50 stands for zero in the data rows.
Here are some points, one per row:
[51 60 56 42 71 46 56 50 30 42 51 67 57 49 51 54 44 33 46 62 28 37 51 50 40 47 52 50 51 47 28 24 65 63 65 42 31 54 52 45 58 45 49 37 50 56 46 47 50 48 51 50]
[41 50 44 41 44 62 63 44 42 53 38 53 53 67 75 38 45 56 33 43 51 73 36 51 49 72 39 49 44 36 52 46 50 36 77 47 63 48 52 42 39 42 52 36 43 52 42 49 51 56 50 55]
[42 52 56 49 59 63 65 51 67 55 57 59 64 39 49 44 45 49 40 58 65 34 63 46 64 47 31 37 50 36 48 63 45 55 60 49 56 52 55 68 70 56 43 40 63 62 65 64 49 54 64 57]
[57 41 50 44 54 35 43 58 52 43 41 46 67 52 49 56 50 52 42 56 44 45 57 60 56 51 57 45 30 52 58 47 38 38 49 45 44 36 66 33 65 67 48 49 40 42 59 75 44 63 21 66]
[28 52 64 39 53 50 52 44 30 72 53 46 36 61 41 75 49 50 33 43 35 46 56 41 60 55 33 48 68 56 40 51 45 39 25 46 48 41 53 41 49 50 45 54 43 52 53 66 40 48 62 61]
[42 40 61 47 51 43 52 71 55 39 65 56 52 57 39 50 49 57 47 45 35 74 36 25 61 39 52 56 38 47 60 68 72 53 46 45 60 38 61 60 57 37 55 50 58 61 53 51 55 45 35 53]
[63 33 32 47 72 45 32 72 58 63 58 45 43 56 57 47 53 44 35 39 64 47 49 59 42 47 53 47 57 43 51 52 71 48 53 41 34 44 56 51 45 35 46 64 51 63 39 62 35 61 63 52]
[57 68 55 33 48 46 58 37 57 47 51 33 28 35 52 56 53 39 59 65 51 55 42 56 41 48 47 37 52 56 47 59 45 53 60 47 61 36 79 69 54 35 44 53 45 43 44 47 36 40 33 50]
[45 53 49 61 29 62 29 39 49 39 46 54 55 43 52 46 48 31 54 41 36 59 44 52 56 55 33 46 45 54 56 58 58 53 53 59 33 74 52 45 49 54 36 62 46 70 48 68 40 44 38 33]
[39 39 46 53 44 33 43 49 48 53 52 44 34 37 38 39 60 48 37 61 41 63 70 45 36 39 36 47 57 43 54 49 49 61 56 53 43 46 52 51 39 68 50 39 56 41 35 54 78 67 45 35]
[28 48 46 76 58 40 67 45 50 47 37 36 61 70 48 38 52 44 72 69 54 39 51 59 66 43 47 44 57 52 57 62 67 52 40 45 42 54 54 42 48 27 62 48 48 38 45 49 46 57 45 42]
[39 59 39 40 39 65 40 53 36 53 51 38 68 33 53 46 34 44 47 57 61 52 53 37 32 55 62 52 56 47 63 36 68 37 34 40 47 43 40 45 75 51 50 45 59 38 65 43 42 53 49 35]
[36 53 48 62 53 44 59 37 55 63 77 41 43 49 59 42 50 49 31 61 44 57 61 56 53 34 75 53 38 55 56 52 58 45 62 57 58 61 33 59 48 53 35 53 31 55 59 49 35 56 48 64]
[59 13 64 56 52 50 52 33 48 35 44 56 44 55 57 46 46 53 39 58 45 54 50 54 43 57 44 39 43 55 37 50 46 48 40 63 49 46 56 59 56 47 40 70 52 40 66 27 48 63 59 37]
[51 54 45 43 48 39 62 54 54 48 52 70 63 61 54 54 53 33 47 56 49 37 48 73 31 57 50 57 69 43 57 75 53 39 36 62 59 47 46 40 39 60 36 49 49 56 52 32 60 36 35 47]
[58 56 29 51 41 52 63 53 57 45 40 44 54 58 59 69 47 52 51 37 37 34 69 31 52 59 52 58 63 84 60 46 55 44 59 55 56 52 61 72 51 54 49 54 50 55 45 47 61 69 50 46]
[54 48 40 49 63 55 39 51 49 44 48 37 35 73 53 59 63 49 45 59 52 59 44 57 62 53 57 50 62 45 47 39 44 47 57 65 59 63 32 53 63 38 42 46 77 43 71 65 63 43 37 34]
[61 55 61 69 46 49 51 51 26 52 57 32 53 49 35 51 49 45 51 29 71 49 55 58 39 48 47 46 52 56 24 57 46 32 51 50 44 62 52 64 57 43 60 38 47 56 44 38 57 62 28 57]
[46 52 43 42 59 47 60 41 41 40 45 48 61 43 55 58 68 55 61 48 51 71 54 62 35 50 44 74 55 48 45 51 51 62 41 48 43 56 56 66 34 56 69 51 40 51 88 62 48 54 60 58]
[49 55 62 43 55 64 46 36 66 37 57 56 50 55 39 55 66 68 46 29 57 53 48 69 66 60 64 50 57 55 55 42 62 65 47 47 32 50 57 50 52 55 39 30 44 42 42 32 53 57 53 47]
[57 55 54 76 42 59 36 60 59 40 51 58 38 65 59 51 41 38 28 50 61 57 58 50 51 37 50 49 54 65 41 53 52 62 45 40 57 41 55 52 48 60 68 38 37 31 53 57 55 29 53 45]
[41 49 23 69 50 45 52 38 42 33 57 59 23 49 40 61 33 60 55 47 66 43 48 55 44 58 38 70 41 47 61 54 43 65 53 39 48 44 49 39 69 48 41 53 56 59 57 41 52 47 48 63]
[61 53 36 37 31 63 53 55 27 46 66 58 38 51 51 34 53 34 62 69 51 48 45 65 68 54 49 57 39 59 53 49 50 47 44 62 38 41 52 57 43 55 56 47 64 46 47 57 60 60 67 69]
[71 50 56 60 39 48 57 54 50 51 49 52 49 38 43 63 68 31 46 58 48 54 51 52 58 63 56 49 43 26 69 41 37 46 31 38 68 63 49 49 61 40 56 45 38 61 41 52 53 63 72 43]
[62 44 57 48 39 53 55 58 33 34 58 25 62 45 58 48 34 72 49 50 53 52 54 62 54 26 56 49 62 52 52 49 48 58 50 48 68 55 62 25 39 53 36 50 57 60 45 63 50 43 64 42]
[59 68 55 51 36 46 59 33 67 69 55 67 45 55 55 43 51 58 64 48 47 58 64 46 36 60 61 51 44 47 30 54 65 44 41 41 52 53 57 29 53 44 48 52 73 38 53 67 53 61 54 49]
[46 48 73 43 56 52 48 68 61 75 51 50 52 48 57 50 28 36 72 53 61 62 55 42 61 50 42 72 51 60 50 42 33 55 57 43 42 50 49 39 44 41 30 48 42 53 61 44 65 57 50 47]
[50 39 50 54 43 51 42 50 40 67 56 68 52 41 58 46 60 76 57 62 32 48 35 61 44 55 63 40 77 61 53 60 35 51 60 30 47 49 44 57 69 48 57 49 48 56 51 55 55 48 52 50]
[58 49 60 58 56 63 44 43 57 38 60 43 44 61 51 62 49 43 77 52 41 44 48 40 40 43 43 62 61 24 55 54 49 36 72 45 51 38 42 49 48 68 54 55 45 37 44 49 39 54 57 50]
[61 59 53 54 35 28 47 37 52 54 47 40 70 46 49 54 61 48 38 44 51 45 44 55 59 46 37 58 37 52 49 49 48 53 60 36 44 17 30 62 35 34 46 55 65 47 58 46 48 35 56 37]
[70 55 51 48 70 32 51 25 40 51 42 60 44 36 49 32 49 41 45 37 62 53 35 32 71 42 53 47 65 54 65 48 54 40 57 49 53 53 56 32 48 63 62 59 51 47 59 42 57 50 50 46]
[41 56 49 59 52 54 65 65 61 47 36 63 41 37 33 66 32 57 41 67 55 63 32 60 57 48 64 49 50 54 44 48 43 38 57 52 43 43 42 52 34 68 66 56 62 61 48 51 36 61 49 30]
[62 40 61 40 59 67 48 36 53 42 60 52 49 46 31 44 41 50 53 53 49 41 59 50 35 58 42 37 49 67 67 54 52 62 48 55 62 44 24 43 31 35 69 41 46 55 55 55 44 55 34 52]
[49 40 40 41 45 49 25 39 43 58 41 53 62 51 33 56 33 45 52 64 56 39 46 40 54 61 70 58 45 46 25 64 51 59 53 38 72 61 54 60 36 54 42 44 42 39 50 49 55 53 51 59]
[34 47 53 72 43 56 52 59 50 51 39 49 42 36 61 50 66 44 53 45 52 28 23 45 36 55 61 29 50 45 45 27 55 57 51 53 57 39 50 42 37 49 41 47 49 59 66 59 63 61 50 62]
[38 47 58 41 54 54 51 38 60 36 37 38 56 42 56 58 62 41 46 48 49 52 40 52 49 32 58 64 45 59 33 65 43 56 49 69 56 44 29 34 73 47 57 57 49 58 30 47 62 58 63 58]
[43 66 57 31 42 54 58 69 40 47 45 48 41 56 31 33 56 62 45 35 50 27 48 48 44 42 53 56 45 37 50 63 45 52 60 53 44 59 48 47 50 46 55 77 35 30 63 49 59 58 51 35]
[57 56 51 49 57 43 41 49 54 67 34 32 42 68 44 38 42 58 57 50 38 41 43 51 35 45 49 48 32 50 56 59 51 44 45 58 46 55 61 49 54 70 60 28 58 74 64 39 50 43 67 50]
[29 60 59 43 60 40 37 55 49 17 48 55 40 61 59 35 58 47 60 50 53 46 70 42 46 56 57 47 47 63 54 51 27 39 42 27 55 55 48 57 43 51 45 49 60 60 44 43 41 46 58 51]
[49 39 57 50 48 44 58 54 30 64 42 58 54 53 52 60 65 43 59 50 75 52 66 35 38 64 63 48 43 54 60 57 51 70 63 77 44 40 52 47 56 55 49 46 52 47 41 59 31 36 55 44]
[36 35 45 45 41 30 52 56 64 51 62 57 62 46 36 52 47 41 51 37 50 48 34 58 38 49 40 45 48 67 54 26 48 35 58 55 60 77 53 51 55 47 52 44 60 28 46 56 42 38 64 55]
[47 51 22 55 59 80 48 47 51 63 62 59 59 51 42 59 74 51 53 51 48 52 55 43 50 29 43 40 33 57 47 46 34 41 50 54 49 47 64 36 43 44 52 52 50 51 51 29 53 40 43 38]
[47 56 50 53 52 37 42 70 55 52 62 37 48 35 63 45 62 55 51 48 41 46 56 58 69 74 35 51 49 50 30 50 57 65 55 56 70 53 43 35 55 62 69 59 55 47 51 31 33 52 43 50]
[54 61 65 60 65 65 46 61 48 58 28 48 54 43 47 53 52 58 44 59 47 64 55 63 44 48 40 45 47 51 69 45 61 56 50 46 56 62 45 58 49 56 45 76 67 38 39 45 60 43 48 82]
[58 24 34 37 43 63 74 55 56 59 30 44 41 47 38 33 51 42 61 41 41 57 61 49 58 47 55 58 57 44 34 35 52 52 41 34 53 43 35 52 53 58 41 47 51 57 47 48 39 33 39 59]
[56 40 46 54 55 48 60 57 58 48 48 40 43 27 73 62 37 53 40 42 34 38 55 45 54 61 60 50 42 44 53 74 43 41 43 50 24 64 41 47 42 41 49 30 52 29 52 55 57 33 51 56]
[58 55 47 44 29 41 34 58 59 44 33 64 45 47 56 57 51 70 58 56 58 48 59 39 56 24 41 46 63 38 52 46 49 49 46 64 39 57 45 50 43 36 56 38 48 53 57 36 29 58 43 69]
[49 47 40 33 42 43 57 45 63 49 59 43 53 59 56 59 49 58 53 66 72 55 47 45 51 62 43 24 44 48 45 39 58 51 48 42 37 63 38 45 51 59 60 69 29 61 44 55 73 31 50 46]
[33 54 42 49 56 42 37 43 51 50 50 58 53 48 49 50 25 46 60 32 46 56 77 65 59 49 63 40 51 32 53 38 42 46 46 72 56 34 60 61 49 36 69 61 46 60 45 49 62 41 55 44]
[58 60 39 60 68 47 48 57 47 41 45 55 49 37 46 40 53 68 60 49 55 59 45 49 48 52 36 48 43 61 39 53 54 31 39 61 61 41 38 61 56 54 27 41 28 42 40 67 52 53 63 38]
[55 61 44 47 51 47 57 50 48 59 59 56 61 65 63 51 36 45 57 36 42 54 33 40 44 37 49 32 44 43 56 51 34 81 24 55 47 52 38 65 47 64 43 54 60 39 36 45 39 69 38 48]
[52 55 56 64 53 53 49 40 60 51 57 39 56 51 43 27 52 65 40 62 50 41 40 32 48 65 53 79 61 44 49 37 32 50 37 69 40 49 68 62 44 47 55 56 51 54 35 56 43 38 40 56]
Along one direction, these points spread out more than along any other. Take the direction at right angles to it along which they spread out most. Then take the direction at right angles to both along which they spread out most. Go by this last direction. Where along it does each point below lie, from 0 to 99? The average is 50, and the first point in the table lies past the average. One standard deviation of the points above along it is 16.
[46 48 73 43 56 52 48 68 61 75 51 50 52 48 57 50 28 36 72 53 61 62 55 42 61 50 42 72 51 60 50 42 33 55 57 43 42 50 49 39 44 41 30 48 42 53 61 44 65 57 50 47] 30
[42 40 61 47 51 43 52 71 55 39 65 56 52 57 39 50 49 57 47 45 35 74 36 25 61 39 52 56 38 47 60 68 72 53 46 45 60 38 61 60 57 37 55 50 58 61 53 51 55 45 35 53] 4
[58 55 47 44 29 41 34 58 59 44 33 64 45 47 56 57 51 70 58 56 58 48 59 39 56 24 41 46 63 38 52 46 49 49 46 64 39 57 45 50 43 36 56 38 48 53 57 36 29 58 43 69] 36
[47 51 22 55 59 80 48 47 51 63 62 59 59 51 42 59 74 51 53 51 48 52 55 43 50 29 43 40 33 57 47 46 34 41 50 54 49 47 64 36 43 44 52 52 50 51 51 29 53 40 43 38] 74
[58 60 39 60 68 47 48 57 47 41 45 55 49 37 46 40 53 68 60 49 55 59 45 49 48 52 36 48 43 61 39 53 54 31 39 61 61 41 38 61 56 54 27 41 28 42 40 67 52 53 63 38] 47
[38 47 58 41 54 54 51 38 60 36 37 38 56 42 56 58 62 41 46 48 49 52 40 52 49 32 58 64 45 59 33 65 43 56 49 69 56 44 29 34 73 47 57 57 49 58 30 47 62 58 63 58] 53
[52 55 56 64 53 53 49 40 60 51 57 39 56 51 43 27 52 65 40 62 50 41 40 32 48 65 53 79 61 44 49 37 32 50 37 69 40 49 68 62 44 47 55 56 51 54 35 56 43 38 40 56] 38
[50 39 50 54 43 51 42 50 40 67 56 68 52 41 58 46 60 76 57 62 32 48 35 61 44 55 63 40 77 61 53 60 35 51 60 30 47 49 44 57 69 48 57 49 48 56 51 55 55 48 52 50] 55
[43 66 57 31 42 54 58 69 40 47 45 48 41 56 31 33 56 62 45 35 50 27 48 48 44 42 53 56 45 37 50 63 45 52 60 53 44 59 48 47 50 46 55 77 35 30 63 49 59 58 51 35] 60
[36 53 48 62 53 44 59 37 55 63 77 41 43 49 59 42 50 49 31 61 44 57 61 56 53 34 75 53 38 55 56 52 58 45 62 57 58 61 33 59 48 53 35 53 31 55 59 49 35 56 48 64] 23
[49 39 57 50 48 44 58 54 30 64 42 58 54 53 52 60 65 43 59 50 75 52 66 35 38 64 63 48 43 54 60 57 51 70 63 77 44 40 52 47 56 55 49 46 52 47 41 59 31 36 55 44] 63
[28 52 64 39 53 50 52 44 30 72 53 46 36 61 41 75 49 50 33 43 35 46 56 41 60 55 33 48 68 56 40 51 45 39 25 46 48 41 53 41 49 50 45 54 43 52 53 66 40 48 62 61] 28
[29 60 59 43 60 40 37 55 49 17 48 55 40 61 59 35 58 47 60 50 53 46 70 42 46 56 57 47 47 63 54 51 27 39 42 27 55 55 48 57 43 51 45 49 60 60 44 43 41 46 58 51] 44
[61 55 61 69 46 49 51 51 26 52 57 32 53 49 35 51 49 45 51 29 71 49 55 58 39 48 47 46 52 56 24 57 46 32 51 50 44 62 52 64 57 43 60 38 47 56 44 38 57 62 28 57] 62
